One turn sends every row of this set to another row. A few are shown first. Where does it send the rows asked after them?
sevu: [ 0.23, -0.23, -0.99, -0.37, -0.01, -0.79, -0.29, -0.50, -0.07,  1.72,
 -1.93,  0.68]
podez: [-1.55, -0.04,  0.62, -1.00, -0.14,  0.34,  0.52, -1.08,  1.57,  0.26,
  0.26,  1.24]
sivop: [ 0.54,  0.42,  1.03, -0.86, -0.61, -1.02,  0.32, -1.41,  1.30, -2.45,
 -1.03,  0.46]
vugo: [-0.44,  0.15, -2.09,  0.79,  1.17,  0.40,  0.83, -0.34, -0.86, -0.46,
  0.01,  1.18]
Tidan: [ 0.70, -0.58,  0.09, -0.61,  1.74, -0.32,  1.39,  0.05, -0.90, -2.04,
 -0.91,  2.66]
gen: [ 1.56, -0.61, -2.07, -2.04,  0.06, -1.99,  0.45, -1.58,  0.77, -0.70,
 -0.66,  1.67]
gunug: [ 1.14,  0.08,  0.49,  0.21, -0.31, -1.22, -0.35, -2.24, -0.98, -0.50,
  0.74,  2.07]
selu: [ 1.99, -0.77, -1.48,  1.37,  0.66, -0.79,  1.45, -1.28, -0.21,  0.28,
 -1.45,  0.84]
sapaf: [-0.36,  0.14, -0.56,  0.83,  0.10, -2.58,  1.53, -1.09, -0.86,  0.32,
  0.57,  2.45]
vik: [ 0.85, -0.55,  1.25, -0.55,  0.68, -1.05,  1.11, -0.66,  2.15, -0.13,
 -1.71,  1.95]
sarip: [-0.64,  0.36,  1.00, -1.64, -0.14, -1.77, -0.32, -0.86, -0.94, -1.07,
 -1.58,  0.78]
Vol: [-0.53, -1.93,  0.33, -0.24, -0.21, -0.81,  1.23, -0.84,  0.05,  0.89,
  0.43, -0.11]
zovil: [ 0.67, -1.22,  1.70,  0.92,  1.54, -0.07,  0.37, -0.92, -0.18, -0.34,
 -0.54,  1.33]
Vola: [ 1.55, -0.71, -1.68, -1.28,  0.35, -0.54,  0.69, -1.65, -0.65, -0.21,
 -1.77,  0.22]
Zeg: [ 0.82, -0.95,  0.35, -0.65, -0.48, -2.77, -0.10, -1.31, -0.57, -0.83,
 -0.16, -0.57]
puduv: [-1.22,  0.03,  0.65,  1.12, -1.17, -1.13,  1.72, -0.19, -0.73, -0.89,
 -0.59,  1.42]
vibik: [ 0.79, -0.80, -0.93, -0.48,  1.67, -1.49,  2.43, -1.12,  1.18, -1.21,
  0.41,  1.86]
nipek: [ 0.99, -1.75, -1.22,  1.02,  1.29, -0.89,  1.85, -1.00,  1.07, -1.15,
 -0.03,  0.51]
Veru: [-0.46, -1.24, -0.64, -0.77, -1.52, -1.50,  2.40,  0.39, -0.22, -0.13,
 -0.96,  1.71]
fof: [ 0.72,  0.12, -1.91,  0.50,  1.44, -1.61, -0.30, -0.98, -0.67,  0.92,
 -0.55,  1.08]
fogak: [-0.74, -0.91,  0.89, -1.52, -0.53,  0.25,  1.96, -1.36, -0.58,  0.01,
 -1.11,  1.11]
Tasu: [-0.12,  0.19, -2.01, -1.00, -0.92,  0.63,  0.69, -0.82, -0.96, -0.39,
 -0.96,  0.80]
Zuvid: [ 0.30,  0.19, -0.53,  1.49, -1.80, -0.15,  0.68, -0.87,  0.77, -1.50,
 -0.58,  1.45]
ridi: [ 1.41, -0.36,  0.54, -1.07, -0.22, -2.54,  1.10, -2.26, -0.95, -0.06,
 -0.95,  1.90]
vit: [-0.45, -0.56, -1.01, -1.23, -0.72,  0.97,  0.58, -0.95,  0.95,  0.23,
 -0.71,  2.36]
sebe: [ 0.15,  0.00, -1.70,  1.09, -0.15, -2.48, -0.33, -0.71,  0.93,  0.20,
  0.39,  1.39]
vasu: [ 0.06,  0.57,  0.09, -0.04, -0.81, -1.25,  0.77,  0.12, -0.67, -0.50,
 -0.63,  3.73]
binos: [ 0.77,  0.07, -0.30, -1.15,  0.12, -0.67, -0.74, -0.41,  0.88, -1.91,
 -2.34,  1.25]
furez: [-0.51, -0.65, -0.79, -1.84,  0.62, -2.31,  0.74,  0.64, -0.58, -1.36,
 -0.80,  0.85]
datad: [ 0.53, -1.00,  0.38,  0.88,  1.98, -2.11,  2.06, -0.53, -0.72, -1.38,
 -0.76,  1.21]
bituz: [-0.25,  0.15, -0.85,  0.03,  0.02,  0.05,  0.04,  0.42, -0.31, -0.60,
 -2.54,  0.20]
zove: [ 0.23,  0.45, -0.26,  0.40,  0.29, -3.10,  0.99, -0.13,  1.53, -0.11,
 -0.40,  2.38]
guma: [-1.26,  0.29, -0.28,  0.06,  1.14, -1.67,  0.28,  0.26,  1.16, -1.57,
  0.47,  0.61]
pitab: [ 0.80,  0.47, -0.30, -1.97,  0.37, -1.35,  0.50, -2.07,  0.95, -0.31,
  0.20,  2.51]
rulu: [-0.13, -0.35, -0.35,  0.49, -1.31, -1.13,  2.54, -1.00,  1.28, -1.65,
  0.51,  1.04]
Big: [-0.03, -1.23,  0.92, -0.83,  1.78, -1.54,  0.95, -0.86, -0.22,  1.08,
 -1.19,  1.74]
noru: [ 0.86,  0.63, -1.56,  1.83, -0.40, -0.85,  0.70, -0.12, -0.73, -1.12,
 -1.50,  1.04]
talap: [-0.84,  0.00, -0.84,  0.32,  1.39,  0.21, -0.47, -0.40,  0.42, -1.70,
  0.44,  0.83]
Tet: [-1.21,  0.21, -0.02, -0.53,  0.90, -1.08,  1.21, -0.70, -1.39, -2.24,
  0.18,  0.77]
Dutin: [ 0.47, -1.60, -0.68, -0.41,  0.79, -1.34,  0.84, -0.03,  1.60,  0.98,
 -1.83,  1.52]

pitab goes to vibik
sapaf goes to Tet
Where do these go?
gunug goes to Tidan
Zuvid goes to binos
vugo goes to Tasu

